Rows are one point carried round by a steady rotation, each followed by how many ticks it has turned.
The counts run from 0 to 173.
[157 143 122 114 112 134 116 106 126 112 152 143  99  79 145 103 100 146
 106 104 110 114 147 119  74 147 103 124 105 177 101 125  90 101 132 129
 186 113 107 153 122  68 131 115 147 162 137 128 105 131 144 123 150 144
 152 159 129 138 137 107 125 107 183 169  97  88 129 158 107 158 141 136
 130 149 140 105 144 120  94 161 136 173  52  92 162  97]  147
[164 139 108 104 117 129 108 112 147 129 127 122  99 108 132  82 106 126
 129  98 118 123 137  96 100 145 122 135  95 176 109 154 100 108 150 131
 165 115  91 162 107  86 127 133 130 163 115 126 119 129 137 138 156 160
 146 178 128 120 114 134 120 107 158 159  83  74 124 177  92 120 146 143
 174 148 153 125 120 112 121 184 153 186  91  80 163  76]  129
[142 132 111 113 129 135  97  91 147 138 163 134  82  98 123  85 107 144
 124  89 110 114 161 123 119 155 133 129  82 193 108 119  86 122 141 137
 163 116 100 169 119  76 116 119 136 138 120 144 137 121 145 138 148 169
 153 180 125 110 126 135 127 139 154 166 103  90 109 174  86 123 143 133
 173 138 138 109 133 132 124 159 152 183  93  93 176  77]  100
[156 139 119 113 117 120 109 111 133 121 159 126 100  77 142  77 108 137
 126 120 112 102 145 115 110 155 123 138  88 192 106 136  94  92 150 139
 184 111  99 168 115  82 108 111 130 171 133 135 108 132 131 124 152 156
 156 157 131 125 126 106 122 111 187 163 110  95 125 158  89 154 126 130
 151 142 160 116 140 121 110 175 137 169  60  78 143  89]  145
[169 147 115 123 141 128  98 103 130 120 153 132 107 109 149 104  97 154
  99 101 120  98 153 124  80 143 123 124  89 182 110 131  97 119 109 130
 177 120  94 164 115  69 119 122 131 153 126 125 129 123 143 131 141 159
 173 183 138 142 121 142 115 105 164 185 107  82 108 169 103 132 151 146
 131 159 147 107 131 132 120 164 144 180  92  93 174 103]  0
[155 149 132 111 131 145 122 113 138 130 142 122 113  89 130  72  98 153
 129 110 104 121 149 101  90 126 112 114 103 183 109 172 103 101 169 152
 178  98  93 169 123  64 133 125 133 154 136 124 128 129 146 136 124 145
 149 158 111 115 131 127 130 102 182 135 114 101 126 178  98 141 150 126
 158 155 152 120 116 115 113 167 141 175  76  68 158  96]  166
[157 144 108 130 126 140  96  93 130 108 156 133  88 111 130 102 108 161
 103  83  99 109 161 131  96 138 119 112  95 174 109 115  97 128 133 142
 164 113  94 162 127  59 136 113 131 140 127 131 139 115 154 143 145 168
 173 166 129 131 126 133 112 114 157 172  93  75 120 168 109 128 160 147
 150 154 125  92 129 133 122 149 163 173 106  92 189  82]  102
[168 158 124 121 112 152 121  99 147 136 144 133 103  87 140 107  98 159
 116 105 103 119 136 104  72 131 110 123 101 174 111 158 113 103 135 128
 181 113  97 160 124  62 144 116 146 141 136 117 110 124 135 133 135 146
 148 165 109 119 136 126 132  94 169 152  98  85 143 178  90 144 165 121
 150 161 146 116 126  99 107 170 148 168  63  94 163  95]  49
[154 138 127 100 122 147 120 106 143 134 139 130 111  89 142  85  99 130
 128 100 109 118 150  99 101 139 118 127 106 194 111 143  88  98 149 132
 172 118 111 157 111  75 118 119 138 168 119 134 118 128 137 134 149 154
 141 172 120 109 110 153 122 119 179 148  96 101 113 169 102 126 132 145
 181 145 166 124 135 108 117 179 134 166  70  80 147  77]  15
[147 141 120 122 123 150 132  99 136 117 140 132  87  96 106  85  94 160
 116 103  98 121 159 118 105 129  90 104 103 166 109 143  80 105 158 143
 171  96 104 175 123  61 138 121 134 147 145 132 115 127 150 142 144 147
 138 142 114 125 147 109 133 124 185 143  94  98 133 173  98 162 142 115
 150 144 134 106 114 126 117 141 156 168  68  70 172 101]  62
[165 154 123 123 122 150 122 101 153 128 133 135 101  98 137  97  98 158
 111 104 103 118 134 107  78 117 115 117 107 179 118 159 123 108 150 135
 167 115  83 157 120  58 148 118 134 139 136 119 123 115 137 146 133 158
 145 148 101 116 144 127 130  93 170 142 101  82 140 188  98 139 161 118
 146 157 155 108 112  99 108 163 158 178  87  83 175 107]  53
[157 157 123 124 114 147 140 102 130 104 123 143 101  95 138 113  97 153
  97 103 118 110 153 111  74 125  95 110  95 173 119 137  87 102 126 128
 162 107 106 158 107  70 124 123 139 159 117 119 108 127 138 135 158 166
 144 166 119 144 113 154 117 102 171 159  75  91 121 166 112 151 121 149
 154 155 155 109 136 126 119 156 126 159  71  79 161  90]  9
[148 144 119  86 113 133  97 101 156 131 149 123  89  88 135  85 101 130
 125 102 101 125 150  96  89 147 127 134 104 193 116 133  99 118 150 142
 168 115 109 149 117  66 135 113 129 159 118 131 129 119 135 143 144 162
 147 167 113 105 117 143 123 110 168 141  97  99 127 168  95 127 136 144
 182 145 169 118 133 104 109 178 138 166  85  94 150  64]  19
[157 152 130 124 142 130 115 106 142 113 149 129 110  96 160  88 102 151
 118 112 121  96 156 115  93 130 112 124  83 186 116 146  82  95 125 138
 154 110  99 172 112  78  97 127 133 157 110 133 115 142 146 133 149 154
 157 177 135 131 111 149 120 116 177 173 101  92 106 169  96 130 125 143
 154 148 165 108 128 135 128 169 139 181  75  76 156 102]  113
[143 150 131 102 112 140 117  93 156 147 138 130  88  80 138  92  87 143
 131 104 107 130 133 103  95 153 114 141  91 180 119 138  97  91 149 108
 172 119 102 154 126  87 129 109 144 141 130 135 102 129 125 132 143 149
 143 155 119 114 138 123 142 113 160 147  90  93 137 182  85 148 150 119
 160 143 157 119 136 101 111 178 133 172  50  87 151  80]  47
[163 151 121 121 107 154 114 103 148 115 131 132 109  88 157 121 101 161
 110 105 106 117 141  99  73 140 113 115  98 180 113 132 107 110 128 149
 172 114 120 145 121  70 124 114 132 157 112 128 125 114 140 138 143 169
 161 169 118 125 122 153 107 102 168 157  93  93 122 173 107 138 138 159
 161 164 151 104 139 100 104 166 128 162  85  82 160  84]  122
[136 146 125 106 106 118 109 103 142 125 148 135  88  76 139  93  92 135
 115 103 117 106 146 116  91 157 104 153 101 183 109 120  77 100 136 120
 185 119 110 167 117  84 131 108 144 150 138 120  94 129 125 137 149 145
 145 158 122 120 132 104 131 116 180 165 100  92 123 163  96 154 128 135
 142 144 152 108 159 121 116 162 131 166  53  88 162  95]  148
[149 144 112  97 126 112 100 117 148 121 157 137  98  97 129  65 102 126
 112 109 122 101 155 128 108 142 121 137  94 183 120 144  81 106 153 126
 172 117  84 180 110  80 125 130 136 153 130 127 102 134 130 143 148 148
 140 155 115 124 126 114 133 113 169 162  94  79 113 165  92 145 131 124
 153 130 164 123 126 137 130 176 150 175  82  90 168  96]  31
[141 148 118 101 125 122 111 111 142 116 157 150  92  91 139  74  91 137
  99 100 116  98 163 137  76 133 105 116 106 185 116 122  85 108 154 127
 170 115 101 167 111  64 144 130 143 148 140 120 103 130 128 140 152 149
 141 140 105 143 136 115 131 115 183 159 101  86 115 155  97 154 130 123
 137 145 152 107 139 134 117 151 138 162  60  88 168  99]  34
[145 127 107 119 118 138 101  89 137 118 146 135  74 109 107 100 105 142
 120  89 105 120 157 120 109 154 113 107  93 184 102 105  89 121 143 129
 165 111 102 161 130  66 134 111 136 142 125 140 125 116 149 133 146 159
 153 170 130 116 129 129 122 136 156 159  92  89 115 174  93 133 152 139
 168 144 128  89 144 132 121 139 154 173  80  92 190  80]  99
[167 144 115 107 143 115  94 122 138 120 158 129 118  94 137  70  99 138
 107 110 124  89 151 120  95 125 118 121  97 186 114 157 102 107 154 142
 170 110  85 167 110  70 126 130 133 161 138 122 114 141 137 142 141 147
 152 162 115 136 129 120 127 100 186 170 104  86 120 160  95 144 141 131
 139 143 165 126 121 134 117 171 149 177  82  87 167 109]  32
[162 162 122 110 128 143 130 106 135 118 122 126 120  91 145 103  98 152
 115 109 111 122 147 108  81 130 110 116 100 179 113 155  99  94 142 139
 162 100 111 157 103  69 116 122 129 170 119 132 119 139 148 139 146 148
 150 179 127 126 109 157 118 112 182 154  87  94 121 165 107 132 136 149
 165 158 157 120 131 116 118 178 131 175  66  77 153  91]  12
[146 142 127 134 143 135  93  85 144 140 164 131  84  80 157  85  99 173
 125 119  96 108 147 122 116 150 125 139  79 194 110 126  98 101 132 141
 170 119  85 159 123  75 117  98 130 138 137 136 131 121 134 138 130 168
 161 149 131 110 143 122 129 120 164 152 120 101 124 171  87 157 134 119
 155 148 153 106 129 124 116 150 152 179  91  75 162  87]  72
[165 149 102  97 122 132 104 106 144 120 141 132 103 106 137  87 115 143
 118 106 107 108 134 106  99 148 125 122  90 183 113 153 112 118 152 145
 171 116  90 156 115  82 135 120 118 176 119 123 124 115 138 149 150 164
 155 164 116 118 118 125 114  95 173 153  94  79 133 169  98 145 147 141
 156 155 157 128 118 108 104 178 160 161 102  82 168  93]  24
[137 135 109 117 120 156 114  90 138 123 131 131  75  98 109 101 103 152
 124  91  94 132 157 115 115 156 106 111  93 182  97 117  78 110 152 136
 156 101 116 160 126  67 126 118 141 151 125 141 122 124 157 135 159 159
 143 160 127 106 131 139 117 132 161 148  84  98 127 173 102 139 137 128
 187 146 129 104 135 125 121 138 142 170  73  74 171  77]  95
[148 139  97  98 114 123 107 107 150 107 137 146  77 104 115  89 111 128
 106  92 112 111 149 112  99 151 106 120  91 176 111 127  91 119 152 124
 167 121  93 160 122  74 151 118 139 160 123 122 110 108 136 142 166 165
 148 145 102 126 130 106 123 116 160 159  79  81 134 170  98 164 133 135
 158 142 152 112 134 113 120 170 154 166  84  81 178  85]  26
[146 142 104 122 123 133  95  98 148 119 147 132  74 110 122  95 102 148
  99  90 105 106 164 124 102 147 110 124  93 180 118 103  85 130 131 128
 168 125  92 168 120  58 142 113 138 138 120 133 127 107 140 139 149 167
 154 154 124 126 131 131 126 121 156 168  85  85 110 167 107 138 139 138
 155 147 140  97 135 138 130 142 154 167  97  92 191  86]  103
[141 144 128 108 117 145 138 109 148 126 131 137  90  86 116  89  89 141
 122 103 108 113 151 116  89 125 100 110 111 175 119 140  90 103 167 127
 172 103  96 171 121  61 138 128 147 152 133 121 113 132 138 141 143 144
 125 141  95 118 137 129 131 110 180 132  82  97 131 179  94 148 139 122
 164 143 147 112 123 118 117 158 132 167  56  78 161  92]  164
[163 152 118 114 134 133 117 103 147 125 123 138 105  91 159  92  98 147
 117 114 119  95 153 115  91 129 127 136  81 183 132 145  83  95 130 137
 153 118  86 155 100  76 106 129 131 155 106 123 117 124 126 140 148 174
 150 168 122 135 108 151 117 110 165 148  90 101 105 174  91 142 112 140
 164 155 177 117 134 120 134 170 136 173  86  64 162  91]  7
[171 149 106 106 122 120 105 110 138 116 157 130 106 103 128  75 116 130
 109 107 108 102 138 108  96 137 120 127  89 172 108 159 106 116 149 132
 169 116  74 171 109  74 123 126 123 172 132 117 117 129 146 144 152 151
 160 159 126 127 119 114 122 105 174 172  97  71 126 167  95 161 144 132
 146 146 153 131 111 118 109 175 152 175  94  81 163  99]  28
[138 142 102 125 129 130 111 104 144 103 140 151  76  97 138 104 105 153
  93  94 111 102 170 129 100 142 109 118  80 182 124 113  77 118 121 129
 149 112  92 162 111  69 125 127 130 140 119 125 125 119 138 142 152 171
 160 154 121 140 127 129 123 128 155 171  84  91 114 163  98 153 119 132
 151 149 147  92 142 140 132 145 147 172  88  71 184  94]  107
[155 143 105  99 107 130 121 110 153 124 124 139  91 102 122  90 106 123
 128  93 111 122 149  99  97 155 121 135  88 175 112 124  91 112 148 123
 158 118  95 158 110  81 134 120 132 164 115 124 116 123 136 141 167 164
 136 167 110 114 115 130 127 121 152 150  71  86 124 174  87 132 137 137
 173 140 153 121 136  99 117 173 147 179  81  93 173  69]  128
[148 148 125 108 106 128 114 103 156 130 143 138  87  82 146 104  87 140
 111 105 112 108 149 126  74 151 110 148 105 177 122 120  94 106 124 109
 182 125 103 154 113  69 141 107 149 131 130 124 111 120 117 133 141 154
 140 154 103 124 138 117 135 103 160 156  90  86 127 174  83 144 139 131
 146 152 159  99 149 104 114 166 145 163  59  99 162  87]  152
[169 148  97 107 115 131 102 105 146 103 140 146  86 109 117  99 118 140
 106 105 105 109 143 103  90 143 110 111  99 168 106 139 106 125 143 137
 172 114  84 158 116  66 152 115 126 168 126 122 119 115 150 142 160 162
 161 154 111 129 120 114 117  99 173 158  85  76 137 160 100 167 149 148
 146 151 147 117 128 107 107 160 157 155  94  92 178  89]  25
